In the rows, zero is written as 128.
Rows swapped in pairs by one turn or mirror: which row each one swaps with:
The rows were stretched afterwards, more along some directions than others.
Kune: [105 141  89 120 114 141 139 154 112  91 136 130  73 142 127 115 121 164
 119 119 164 116 127 129 163 128]
Fonos: [118  99 115 177  94 132 114 143  93  90 112  97 126  99 109 154  86 148
 106 148 118 114 155  58 139 118]
sis: [102 103 141 139 114 167 141 160 110 134 160 124 120 119  96 136 164 160
  79 128 146 144 133 146 158 102]
netuf: [109 167 119 127 145 115 119 173 133 134 165 158 118  80 142 136 126 112
 121 120 144  89 130 147 114 139]
bel: [125  98 104 181  90 127 115 146  99  95 117  98 120 101 117 156  84 150
 113 147 118 115 150  61 134 117]
Riz: [122 159  75 120 131 142 127 160 107  82 129 132  85 128 116 109 118 158
 124 123 168 102 137 131 145 129]
faka: [131 130  95 173 131 133  79 162 110 142 121 147 125  66  79 118 125 155
  64 116 158 118 155 116  91 132]
Beza: [189 130 119 145 107 106 135 141  83 101 112 126 120 134 113 139 106 163
 133 106 134 138 154 137 110 119]
kanim: [128 124 100 177 120 136  81 161 103 130 117 143 121  75  80 117 124 154
  65 112 163 119 142 102  92 126]
bopez: [185 123 115 144  93 121 115 153  80  89 118 125 122 129 105 148 108 160
 124 111 132 138 152 131 111 123]
faniz: [177 123 119 153  93 127 130 147  78  88 108 128 120 132 112 141 110 166
 118 112 136 146 144 127 104 111]
duvon: [125  99 124 163 105 143 125 156 114 158 144 127 114 129 126 150 118 122
 120 112 156 140 133  98 138 127]
sono: [130 125  90 166 115 139  76 162 115 131 117 143 121  74  88 119 127 160
  66 119 165 121 148 109  93 133]
nikim: [134  85 114 159 104 144 121 158 115 164 142 129  99 137 110 151 115 131
 117 113 165 142 129  96 142 128]
Sunid: [113 168 111 117 153 107 118 166 129 129 169 157 113 103 131 123 132 116
 125 111 151  88 119 143 107 132]
nufet: [124  93 125 154 135 113 119 131 107 134 139 122  83 114 100 125 119 128
 107 136 142 112 126 104 142  99]
rifa: [107 167 115 115 130 110 122 170 135 130 175 155 116  91 138 139 124 106
 124 117 143  90 126 139 114 145]
fak: [134  95 130 159 118 135 136 148 110 172 146 127 112 141 117 148 124 126
 126 109 156 140 128 108 135 125]
vefe: [132 121  93 165 100 127 121 152 145 123 106 147  77  91 131 103 109 152
  57 111 144 134 152 139  88 123]
Didek: [127  87 121 155 126 110 119 126 104 130 128 119  87 116 100 125 115 139
 109 132 146 116 135 104 143  95]
pupus: [126 124  96 169 116 139  83 164 110 127 110 138 125  76  85 122 127 152
  61 121 164 124 150 104  95 133]
lig: [129 144 135 135 161 135 139 140 131 124 130 133 153  89  98 155 110 158
 116 167 141 124 175 122 136 101]
lan: [135  95 119 160 107 140 129 155 119 164 146 130 104 141 126 150 113 126
 121 107 155 146 126 103 135 129]
Zulaf: [108 111 131 162 102 159 136 139 131 118 146 105 113 119 135 161 113 115
  88 146  93 132 147  84 136 128]
soru: [130 124  95 180 126 139  74 157 108 136 114 145 128  77  78 119 125 159
  69 117 161 126 146 106  90 126]
Nad: [130  87 120 165  97 145 126 160 108 153 133 134 101 140 129 146 120 132
 113 107 151 146 122 104 131 119]
defu: [124 148 144 131 160 124 149 133 127 123 138 136 156  87  92 144 106 144
 117 164 150 122 162 118 140 104]
vuti: [118  97 109 171  83 132 122 151 102  91 110  92 122  97 117 159  90 147
  99 153 125 119 159  61 139 123]
Fatum: [112 166 119 118 134 115 126 171 140 124 164 162 113  93 154 129 121 115
 132 122 139  91 116 144 106 139]
zutum: [104 137 154 144 121 139 153 150 114  94 151 109 130  91 111 139 111 112
 120 153 157 140 121 111 146 109]
Kamad: [123 109 145 131 129 139 121 117 135 167 163 133 107  93  73 136 152 138
  72 117 117 130 151 112 145 141]
lok: [125 116  89 166  99 132 126 152 145 130 100 144  74  93 128 103 103 157
  56 113 151 136 155 129  97 120]
kop: [102  92 136 138 116 172 144 160 127 149 153 115 123 107  95 141 156 151
  79 139 146 145 147 129 168 101]
bet: [114 143  87 126 126 138 140 154 110  90 134 140  80 140 116 104 114 168
 118 115 169 115 125 132 145 126]
zez: [145 156 127 124 151 128  84 134  90 120 165 136 113 123  80 136 159 116
 109 109 126 110 116 114 120 130]
pelad: [118 144 144 137 158 139 145 139 131 119 134 129 148  85  98 153 107 151
 110 168 140 127 160 117 138 104]
nokot: [134 121  93 158 149 113 108 137  97 114 146 141  79 107 102 109 108 136
 111 116 135  76 139 124 121 133]
suve: [120 140  83 126 113 139 135 155 107  83 134 132  76 132 121 107 115 161
 119 122 158 101 127 127 142 126]
bugi: [124 127 144 127 151 121 150 128 135 132 133 128 147  98  95 147 110 157
 109 159 140 129 167 115 149  98]
bebop: [127 140  75 136 117 136 138 160 104  92 132 131  73 127 126 108 104 160
 122 120 164 100 134 122 144 127]
Nuzop: [124  96 104 172  90 136 111 151 103  97 121  98 125  97 116 160  93 151
 103 153 122 115 156  64 138 122]
dolo: [134 123  89 175 119 131  82 160 106 142 119 137 123  73  82 118 124 157
  64 112 160 121 152 103  92 130]
doka: [187 133 113 158 103 118 121 152  80  87 111 129 130 119 112 141 101 163
 122 112 139 137 159 131 106 113]
Koz: [124  89 116 155 130 117 117 128 118 134 137 122  94 108 105 127 114 125
 107 145 140 106 136  97 144  98]
bige: [111 168 127 143 184 146  89 178 117 125 154 159 122  97 110 122 126  93
 106 121 161 126 118 142 141 132]
zeg: [116 103 111 171  90 125 126 143 104 101 125  94 119  92 118 158  85 144
 112 151 116 110 159  63 140 126]
nabat: [112 113 133 162  92 156 139 146 120 108 145 102 116 116 137 162 115 119
  88 142  87 129 147  91 128 124]
gasi: [106 101 146 138 111 171 135 153 120 151 152 123 130 103  95 134 160 150
  74 128 132 145 151 136 155 113]
taf: [101  88 144 140 117 167 143 160 126 151 158 131 122 122  97 135 156 157
  74 124 137 153 134 137 165 105]
guz: [118 152 147 133 146 126 152 135 123 114 139 129 150  77 105 152 105 146
 122 164 145 113 164 122 134 114]
vuvug: [124  96 104 177  90 125 119 143  97 104 115  91 125  94 112 152  87 152
 103 147 119 115 164  61 137 120]
Takit: [124 131 136 132 136 117 148 138 133 128 133 134 144  82 100 151  97 152
 108 161 144 122 172 122 141 107]
ferod: [149 157 117 125 161 127  86 135 103 131 165 136 112 116  84 131 165 117
 100 115 123 112 126 122 116 120]
Lavim: [117 163 115 143 180 149  79 180 118 127 144 162 128  99 103 117 129 101
  99 121 162 128 119 138 139 131]
bezit: [104  91 136 135 113 171 133 153 130 152 149 129 117 114  93 130 157 155
  71 130 138 144 143 131 163 109]
bivun: [125 101 113 148 134 111 122 121 116 130 131 115  85 116 109 122 119 133
 112 138 140 114 142 104 142  95]
tane: [107 165 121 119 141 106 122 170 137 132 168 160 117  89 145 127 127 103
 125 114 143  93 125 146 117 135]
Fope: [106 157 129 146 183 147  86 175 119 122 146 163 130 109 105 121 133 100
 104 120 166 135 113 138 143 125]
rada: [107 150 163 142 136 139 149 153 113  98 161 116 130  87 109 143 116 106
 118 148 154 140 123 122 145 112]
Gibet: [139 158 132 119 152 125  85 130  97 120 160 139 108 116  82 129 160 115
 104 114 122 113 119 121 118 133]
Vivar: [102 168 114 128 147 120 118 176 136 125 162 156 107  87 144 127 125 114
 120 119 148  93 118 147 104 134]
dadip: [186 124 119 153 101 119 125 149  88 100 116 129 125 129 114 143 104 161
 121 108 133 146 152 139 104 117]
geni: [145 162 118 115 144 124  81 129 111 118 156 145 115 106  86 125 156 116
 101 115 124 107 127 122 113 136]
Ritu: [125 138 145 134 154 134 141 139 137 133 132 148 152  84 103 141 109 154
 110 164 145 125 156 129 128 107]
sesag: [115 168 106 124 142 115 125 174 138 125 162 153 109  93 144 135 124 123
 131 121 149  91 131 141 107 130]
rimo: [110 146 157 144 136 136 148 151 110  83 151 119 133 104 106 142 115 116
 122 147 160 144 116 114 146 105]

Swapped with zeg: faka
Swapped with Sunid: bugi
Swapped with Kune: sis
Swapped with nokot: Kamad
Swapped with dolo: vuvug
Swapped with fak: Beza

Rows swapped in pairs by one turn or mirror: which row each one swaps with:
The rows were stretched afterwards, more along some directions than others.
Pafi: [111 157 144 153 138  97  50 119 183 141 140 160 104 137 154 125  71 152
 139 150]
naze: [118 151 128 150 160 117  70 124 163 116 111 132 122  86 122 153  75 159
 132 139]
Pasu: [131 155 147 146 142  51 101 123 158  97 133 138  84 111 160 141  81 148
  98 126]
Mam: [ 65 154 135 152 129  76 108 108 163  75 122 137  76 149 161  91 102 161
 114 150]
daral: [149 156 148 144 133 105  91 122 167 175 138 158  81 113 130 152  51 154
 120 127]
fim: [ 94 160 120 152 166 138  88 136 126 107  76 122  70 123 142 105 105 159
 132 110]
ronun: [129 174 129 162 181 116  81 111 144 121  75 124 100 115 139 114 136 163
 118 116]
Bal: [101 140 143 157 145  91  96 126 152  93 137 114  73 113 143 110  60 156
 128 116]
zave: [148 165 138 134 157 111 127 130 140 135  98 146 111  90 142 161 115 144
  94 141]
Saguz: [144 168 144 145 141 100 121 115 131 136 101 132  53 134 159 134 111 142
  82 100]
tob: [124 182 128 143 170  66 112 130 157  82  91 140 109 110 145  91 116 147
  99 149]
Fepo: [102 184 129 171 148  94  58 101 175 141 102 141 100 141 148  90  79 167
 133 147]
vomak: [122 164 129 148 168  98  78 116 178 116 114 143 149  96 139 140  94 157
 130 153]
bas: [144 178 155 136 126  71 112 121 152 152 114 165  81 108 137 168  94 156
  95 150]
miv: [ 92 141 152 165 125  92  87 108 180 121 145 140  71 134 140 121  49 166
 131 130]
tusi: [111 151 155 152 125  97 156 134 148 121 117 136  50 139 101 101  75 153
 113 146]
midub: [113 168 119 157 178  74 117 134 143  72  89 114 108 107 131  74 114 146
 102 142]
Purul: [120 130 143 140 151 137 129 138 134 122 129 115 113 117 137 130  94 132
 116 133]
Mozu: [100 168 137 150 150  92 109  95 177 112 120 156  90 168 155  74 119 160
 100 144]
Gelo: [129 164 148 146 125  75 163 106 160 121 132 153  50 149 139 103  94 153
  75 134]
Rogus: [115 154 155 162 151  80  72 123 196 126 128 148 123 133 125 115  89 149
 151 182]
regem: [148 160 151 157 157 100 102 152 121 135  86 119  45 104 119 131  86 144
 117 109]
Kimes: [101 125 162 158 146 109 111 105 162 123 146 147 102 136 157 130 103 153
 109 144]
Poma: [100 173 145 165 124  69  77 108 180 126 116 146  69 129 141 104  66 168
 126 134]
dafez: [ 84 144 144 146 146 110 108 134 158  95 112 129  74 162 113  75  85 154
 130 144]
zazon: [127 157 122 140 150 107 143 116 164 102 107 129 118 111  98 137  94 155
  95 144]
mer: [122 160 119 146 174  98 112 145 127  88  96 104  88 108 140  80  88 147
 114 112]
Betaz: [134 177 138 138 168  90 131 123 145 115  99 153 105 119 142 105 128 148
  89 153]
zepo: [103 137 144 175 160 112 111 126 149 100 112 100  91 112 116  91  93 160
 127 121]
Rar: [167 175 128 145 180 122 124 140 138 138  82 139 100 100 111 140 102 145
 115 135]
mobef: [137 157 133 148 160  77  71 152 151 105  87 114  88  96 114 131  74 148
 140 125]
zino: [148 159 165 139 130  61 135 108 167 148 151 162  85 114 149 158  81 152
  90 146]
Deti: [ 94 155 129 155 146 101  94 136 178  98 113 138  99 132 117  68  72 152
 129 149]
pataz: [115 170 118 144 172  95  87 107 161 104  95 131 144 113 147 127 109 160
 113 147]
luda: [137 164 119 129 162 128 122 144 129 129 102 134 100 110 128 118  93 142
 118 136]
Lud: [138 171 154 152 138 103 108 100 184 172 121 177 100 134 123 143  83 162
 108 150]
Tato: [114 171 104 154 174 118  61 125 151 102  88 130 104 114 155 116  97 155
 131 122]
Susul: [ 98 170 115 157 169 108  79 119 170 106  91 142 116 140 125  70 115 155
 121 154]
Gulo: [128 146 152 162 125 111 127 129 161 146 127 140  69 112 123 126  64 151
 104 130]
kol: [105 172 141 144 148  88  73  90 170 116 119 159  84 145 170 126 117 165
 113 132]
Konad: [161 169 163 156 127  65 123  94 173 162 154 171  56 126 166 146  65 158
  72 117]
Tar: [124 147 149 124 132 108 111 122 150 148 146 159 101 114 151 150  72 152
 109 141]
topo: [125 204 124 154 150 100  92 123 146 147  83 140  94 118 129 105 100 153
 129 163]
bekoz: [103 147 142 170 160 103 134 115 153  90 113 125  71 129 145 104 103 158
 102 120]
beno: [166 153 151 165 145 105 104 131 177 165 141 150 111  88 111 165  45 151
 113 143]
sedok: [125 176 135 144 163  91  67 108 156 126 103 151 104 111 168 153 103 160
 123 134]
Zak: [135 130 161 154 165 116 127 133 160 122 127 134 109 114 110 143 100 142
 113 149]
Suke: [152 165 149 154 152  91 125 139 144 147 112 133  95  85 117 140  57 149
 115 134]
lunom: [129 151 139 161 150 104 129 136 155 119 117 132  70 119 112  85  66 152
  99 121]
bote: [107 175 155 162 131  65  87  94 177 123 122 157  79 122 150 131  95 166
 110 154]
baz: [142 156 139 162 163 109  78 125 126 138  97 127  60 106 161 139  88 152
 107  88]
nesaz: [153 183 132 155 196  86 104 141 132  98  80 118  88 111 140 102 106 143
 109 125]

Swapped with ronun: zepo
Swapped with miv: sedok
Swapped with Purul: Saguz
Swapped with Betaz: lunom
Swapped with topo: zazon

